In the data rows, the value 128 means zero.
Some points:
[118  94 161 149 117 123 217 123 108 103  80  96  60 107 148 158 169 167 108  85 106 131 106  50  99  57 122  65  88 177  42 228 116 113 120 125 140 133 174  41 165 106 138 208  72 108 124 140]
[ 83 142  99 163 155 124 102 112 174 120 138 123 125 133  99 140 138 132 126  99 116 176 101  97 134 162 109 147 112  94 174 102 145 118 182 136  72  95 160 154 149 125 116 142 106 137 170 108]
[111 127 143 100 159  87 132 136  95 129 170 167 116 129 120 111 182 186  93 149 164 201 179  27 131 123 100  51 163 124 120 152  93  90 141  94 112 102  50  64 234 128  79 166  83 160 111 172]
[163  72 107 126 152 159 146 146 179 167 129 147 162 169  77 134 159 103 107 160 113  96 116 182 101 118 160 182 142 136 185 122 132  67 145  93 119 162 128 202 130 151 129 117  87 104 167 147]
[117  99 102 125 147 124 145 123 139 150 112  99 102 115 124 180  94 110 119 104  88 109 100 151  69 108 124 158 138 116 155 127 120 120 148  84  68 120 124 131 151 139 140 108  92  91 132 163]
[106  66 151 123 137 118 159 117 133 141 104 181 153 132 125 133 125 185  98 120 135 177 212 107 134 149 146 124 125 131 111 143  82 127  95 148  92  92 122 132 133 135 103 154 123 135 113 138]
[120  99 146  95  88 105 141  89 163  84 114 147 116 139 164 119 110  92 104  82  99 118 166 123 116  90  87 154 123 128  80 140 115  97 146 159 109 145  93 205 142 117 190 145 115 112 108 129]
[ 98 136 127 136 121 150 150  52 141 156 151 125 124 135  69 146  95 147 139 117 100 158 128 147 132 148 121 137  89 147 129  96 125  85 172 120 119 148 143 127  93 102 120 155 115 147  62 102]
[ 77 119  93 189 143 237 173 124 193 119 144  93  99  85 145 117 122  98  73 123 102 123  40 170 189 102  71 133  58 126 133  83 115 149 107 105  97 110 178 120 124 132  94  42 121 137 116 130]
[119 156 159  96  87  91 129 108 100  70 158 145 140 139 130 167 142 138 105 149 119 134 138 121 105 184 126 154  97  92 137 104 151 168 147 106 131 152 156  61 133 174 106 167 122 124 134 122]
[137 171 176 113 119 143  95 114  88 117 128 127  86 108 153 185 130 162 101 127 126 112 124  94  95 109 125 118 126  88 133 109 143 149 140 153 150 171  89 117 139  78 150 157 155  87 129 110]
[105 173 140 128  95 114  89 166 163 136 119 120 159 125  90 166 143 120 164 156 155 192 144 157 175 131 172 118 145 152 107  81 174 135 114 151 182 149 119 142  77 123 152 105 143 155 154  72]
[123 148 163  97 145  10 119 149 165 108 197 212 183 155 138 154  97 176  78 174 151 178 171  86 127 200 131  68 140 153 129 157 117 135 131 129  50 113 116  79 132 156  84  66 144 224  95 150]
[162 100 177 157 178  77 146 192 130 120 157  91 143 154 188  67 124 105 141  78 112 217 205  61 114 147 119  87 177 129 108 175  78 134  79 175 121 111  83 137 121 134 153 117 158 111 119 204]
[163 118 160  98 117  70 112  62 160 107 130 156 146 117 103 149  63  69 122 107 116 159  89 156  90 143 142 149 145 119 115 127 115 161 139 119 135 156 163 162 152 126 191 163 119 130 131 134]
[169 209 149  95  78 163 131 155  89  94 129 108  96 136 133 127 102 160  94 137 127 130 114 199 129 101 142 147 157 112 134 118 143 136  98 137 126 168 150 119  95  83 142 142 141 151 124 115]
[145 141 101  80 103 127 120 138 155 161  94 101 107 128 117 112  97 136 161 136 139  76 163 159 111  95 123 154 129 136 112 121 100 117 126 130 152 171 171 214 125 132 181 119 113  58 102 113]
[101 142 153 121  59  99 168 138  51 108 116 154  94 121 148 110 132 151 157 135 129 100 127 101 127 141 158 124  83  78  90 104 138 126 107  93 142 131  73  94 162  88 109 116 184 156 162 123]
[199 124 142 118 144 161 106 129  88 130  91  64  87  88 136 157 102  82 137  62 110  99  93 127  77 151 101 126 168 133 135 139 176  95 113  53 148 155 108 136 136 125 165 156 157  82 177 145]
[180 153  95 145  89 135 135 123  32 107 110 107  61  99 192 132 144  87 145 150 134 164 115 129  76 110 141 168 125 100 180 154 162  74  78  88 118 182  99 112 169 163 124 125 121  78 215 138]
[ 73 142 124 156 116 119 173 161 115 154  90 129 120 139  86 139 147 164 120 211 161 132 113 165 112 138 131 139  78 115 130 113 159 161 128 122 161  99 160 120 144 110 112 150 113 126 135 132]
[144  88 163 128 163 142 101 105 126 165 149 137 144 126  97 101 102 130 104 121 155  74 168 126 146 114  91 103 140  97 114 167  85 155 120 150 133 142 104 152 145  83  62 128 144 179 132 162]
[ 52 137 142 166 145 119 128 104 208 119 120 121 175 137 111 146 102 166  90 131 151 203 126  60  79 134 101 119  47  92 129 151  89 107 193 116 111 114 136 163 139 165 137 122 134  46 105 116]
[180 116  94  80 168 127  72  88 103 154 130 132 148 148 144 119 107 120 124  67  87  73  91 178  94  99 139 112 148 157 137 115 109 115 156 109 147 166 135 215 153 164 170 158 123 158 159 163]
[120 128 138 142 105 116  96 116 157 156 134 117 198 178 176 107  97 101 170  61 128 135 167 121 110 213 151 159 121 123  99 151 128 133 139 193 158  81 102 212 118 128 121 131 114 136 117  93]
[103  88  82 137 118 143 148  94 149 129  97 138  93  96 118 100  55 125 101  87 124  94 160 147 115 142 157 163 148 129 124  90 156 115 137 146 133  92 130 140 106  93 150 132 115 127 129 120]
[159 120 145 123 178 197 148 187 118 120 193 112 160  98  92  77 199 143 142 194 154  86 164 179 196 139 114 160 140 159 106 180 117 148 105 138 162 153 142 103 107 127  55  69 166 158 135 153]
[135  79 129  89 189 132 147 147 136 163  91 173  90 143 135 122 149 147 139 169 129 129 155 124 129  52 137 124 195 200 137 140 102  81 104 120 127 152 167 176  90 135 118 125 113 150  89 133]
[109 195 146 150  78 121  79 136  72  63 137 140 153 113 167 113 105 137 163 130 150 170 145 119 129 161 189 127 134  93 144 136 158 145 134 135 116 126  91   0  66  88 124 132 151 194 145  40]
[ 92 127 108 159 126 112  99 112 154 150 131 131 127 114  99 142 138 186 115 154 161  86 157  95 126 129 108 111 113 108 149 103 168 119 145 120 100  97 141 106 141 138  93 144 140 111 118 116]
[108  99 108 166 185 208 191 125 213 172 147 164 120 108  91 137  96  99 106 113 134  74 127 153 151  18 111 179 117 183 123 118 128  45 109 183 129 168 167 177 125 187 166 117  95  71  94 100]
[ 98 156 129 170 125  59  99 181 156 152 131 117 142 167  90 178 159 175 201 107 145 185  63 163 118 129 135 149 107 107 117  71 137 158 140 127 162  53 133  94 132 136 166  92 126 148 138 124]
[ 98 131 125  94  95  69  82 124 137 122 121 163 142 122 140 145 151 156 117 162 136 120 142 142 116 112  78 128 115 122 146 127 125 178 174 147 119 173 169  82 122 130 127 146 154 115 143  77]
[177  97 147  88 140 133 158 172 131  59 142 137 185 119 126  61 147  76 113 146  97 135 141  84 138 210 150  73 222 135 131 155 119 129  47 144  88 103 143 113  69 123 119  43 136 209  76 194]
[159 131 133 136 129 185 106 188 104 133 137  86 119 107 138  96 127 110 194 154 131  69  58 179 176 144 133 126 166 140 132  85 151 122  75  87 141 151 176 127  92 158 125  92 155 158 144 125]
[125 156 168  77 159 107 100 135 134 163 129 122  68 115 120 133 138 183 118 160  90 119 105 140  91  97 101 121 141  98 139 124 159 165 120  94 138 185 125 165 173 149 135 177 148 101 189 150]
[142 118 124 146 136 168 152 132  86 115 145 101  99 104 134 124 134 155 193 100 152  98 118 105 118  97 121 128 128 132 101 161 136 151 131  94 158 120 106 126 108 100  96 128 112  92  90 107]
[193 132 149  93 135 155 135 154  62 104 117 136 100 150 167 120 170 118 117  88  96 178 207 110 146  94 144  54 143 179 148 142  87 104 155 155 134 172  79  87 158 132 108 181 114 123 117 175]
[152 138 137 116  79 139 102 122 100 148 133 154 122  92 135 101  91 127 140 126 121  83 184 166 117  98 156 132 165 122  71 121 129 162 131 141 173 134 145 142 107 100 202 193 105 146 159  80]
[100 112  85 140 116 117 118  94 168 138 101 134 146 155 144 127 111 147  96  85 114 118 173 144 143  75 166 146  77 133 124 111 133 103 143 188 113  88 169 169 104 142 150 154  61  93 151  56]
[155 160 150 152 112 139 100  84 101 140  77 103 102 162 139 106  77  80 119  69 133  97  95 140 146 147 135 117 172  95 108 183 112 154 202 126 104 108  47 111 104 114 150 119 185  90 121 127]
[ 70 192  37 123  17  18 138  84 104  80 171 151 181  95 169 136 144  33 135 115 121 116  61 196 176 215 185 103 140 136 173  21 212 139 131 170  54 116 201  71  96 125 165  49 130 243  87  95]
[110 102  76 154 133 173 165 118 151 176 127 146 144 127 108 164 159 175  69 178 136 108  88 143 123  82 130 138  77  99 175 110 169  74 119  84 124 134 157 106 135 127 128 115  61 123 121 123]
[175  76 122 149 149 140 159 151 126 169 125  75  87 128 115  99 142 174 123 173 175  85 131  72 198  82  90 113 137 121 119 193  97 136 107 110 159 111 114 100 151 128  61 153 127 130 124 142]
[ 42  36 110 203 214 166 152 154 202 137 133 139 187 167 111 105 161 163 131 148 179 227 180  63 147 173  88 152 111 192  76 180  66 149 126 201 122  74 128 134 130 176 117  95 144 110  31 168]
[146 187 135 120 104 180  98 164  71  93 159  87 133  94 139  86 135 113 167 133 145 104 135 161 169 128 129 130 149 101 132 140 128 165  97 133 149 174 123 137  88 108  82  63 175 167 124 141]
[124 177 126  92  64 174 121 144  42 121  72  95 111 104 143 130 155 119 194  87 125 122  95 109 135 134 150 109 137 126 143 132 131 144 142 114 206 146  89 104 103  98 140 114 197 113 103  94]
[134  97 108 160 203  49 109  94 221 142 130 129 161 218 122 141  89  80 106 177 143 127 146  93 124 168 129 138 129 137  98 105 120 116 146 131 147  43 109 208 167 148 147 130 101  52 115 145]
[165 115 134 131 174 232  74 149 131 137 151 144 111 152  85  72 182 118 182 148 136 145 118 117 189 140 130 171 111 129 134 177  93 141  85 177 154  91  81 133  71  77  80  97 201 130 125 119]
[165 185 153 125 106  89 116 123  92 112 130 132 146 123 123 168 116 125 112 139 130 137 138 143  90 141 121 121 108 134 119 119 106 201 118 124 134 109 139 120 101 148 140 152 149 108 173 114]
[138 133  98 121 108 218 145 153  69  99 137 116 123  86 148 139 136  78 177 108 127  92  63 172 168 124 122 108 110 160 177  62 139 158 112 130 135 132 157 110 103 101 149  82 166 153 132 124]
[162 157 116  96  99  68 134  68 102  93 122 111 164 148 144 180 153  69 151 126  55 137  95 103 146 193 167 111 129 141 152 112 140 122 112  88 121  86  89 108 167 156 101 184  84 151 212 163]
[ 86  89 102 152 185  53 124 127 196 178 103 152 124 135 132 106 139  87  80 167 120  74  43 132  88  93  73 156  98 118 166 104 159  96 171  92  91 123 134 137 207 172 122 145  73  88 105 156]
Along one direction, these points spread out more than along any other. Take the direction at right angles to it along which they spread out most. Go by this last direction. How far along it is each point below, from 0 to 99? 50 is the average, and the first point above lies past it. One standard deviation of the points above along it is 16.
[162 100 177 157 178  77 146 192 130 120 157  91 143 154 188  67 124 105 141  78 112 217 205  61 114 147 119  87 177 129 108 175  78 134  79 175 121 111  83 137 121 134 153 117 158 111 119 204] -> 84
[146 187 135 120 104 180  98 164  71  93 159  87 133  94 139  86 135 113 167 133 145 104 135 161 169 128 129 130 149 101 132 140 128 165  97 133 149 174 123 137  88 108  82  63 175 167 124 141] -> 59
[144  88 163 128 163 142 101 105 126 165 149 137 144 126  97 101 102 130 104 121 155  74 168 126 146 114  91 103 140  97 114 167  85 155 120 150 133 142 104 152 145  83  62 128 144 179 132 162] -> 62
[120 128 138 142 105 116  96 116 157 156 134 117 198 178 176 107  97 101 170  61 128 135 167 121 110 213 151 159 121 123  99 151 128 133 139 193 158  81 102 212 118 128 121 131 114 136 117  93] -> 55
[ 92 127 108 159 126 112  99 112 154 150 131 131 127 114  99 142 138 186 115 154 161  86 157  95 126 129 108 111 113 108 149 103 168 119 145 120 100  97 141 106 141 138  93 144 140 111 118 116] -> 50
[117  99 102 125 147 124 145 123 139 150 112  99 102 115 124 180  94 110 119 104  88 109 100 151  69 108 124 158 138 116 155 127 120 120 148  84  68 120 124 131 151 139 140 108  92  91 132 163] -> 32
[110 102  76 154 133 173 165 118 151 176 127 146 144 127 108 164 159 175  69 178 136 108  88 143 123  82 130 138  77  99 175 110 169  74 119  84 124 134 157 106 135 127 128 115  61 123 121 123] -> 32
[ 52 137 142 166 145 119 128 104 208 119 120 121 175 137 111 146 102 166  90 131 151 203 126  60  79 134 101 119  47  92 129 151  89 107 193 116 111 114 136 163 139 165 137 122 134  46 105 116] -> 50
[159 120 145 123 178 197 148 187 118 120 193 112 160  98  92  77 199 143 142 194 154  86 164 179 196 139 114 160 140 159 106 180 117 148 105 138 162 153 142 103 107 127  55  69 166 158 135 153] -> 69
[137 171 176 113 119 143  95 114  88 117 128 127  86 108 153 185 130 162 101 127 126 112 124  94  95 109 125 118 126  88 133 109 143 149 140 153 150 171  89 117 139  78 150 157 155  87 129 110] -> 47
[ 98 156 129 170 125  59  99 181 156 152 131 117 142 167  90 178 159 175 201 107 145 185  63 163 118 129 135 149 107 107 117  71 137 158 140 127 162  53 133  94 132 136 166  92 126 148 138 124] -> 49
[119 156 159  96  87  91 129 108 100  70 158 145 140 139 130 167 142 138 105 149 119 134 138 121 105 184 126 154  97  92 137 104 151 168 147 106 131 152 156  61 133 174 106 167 122 124 134 122] -> 54
[162 157 116  96  99  68 134  68 102  93 122 111 164 148 144 180 153  69 151 126  55 137  95 103 146 193 167 111 129 141 152 112 140 122 112  88 121  86  89 108 167 156 101 184  84 151 212 163] -> 51
[123 148 163  97 145  10 119 149 165 108 197 212 183 155 138 154  97 176  78 174 151 178 171  86 127 200 131  68 140 153 129 157 117 135 131 129  50 113 116  79 132 156  84  66 144 224  95 150] -> 88
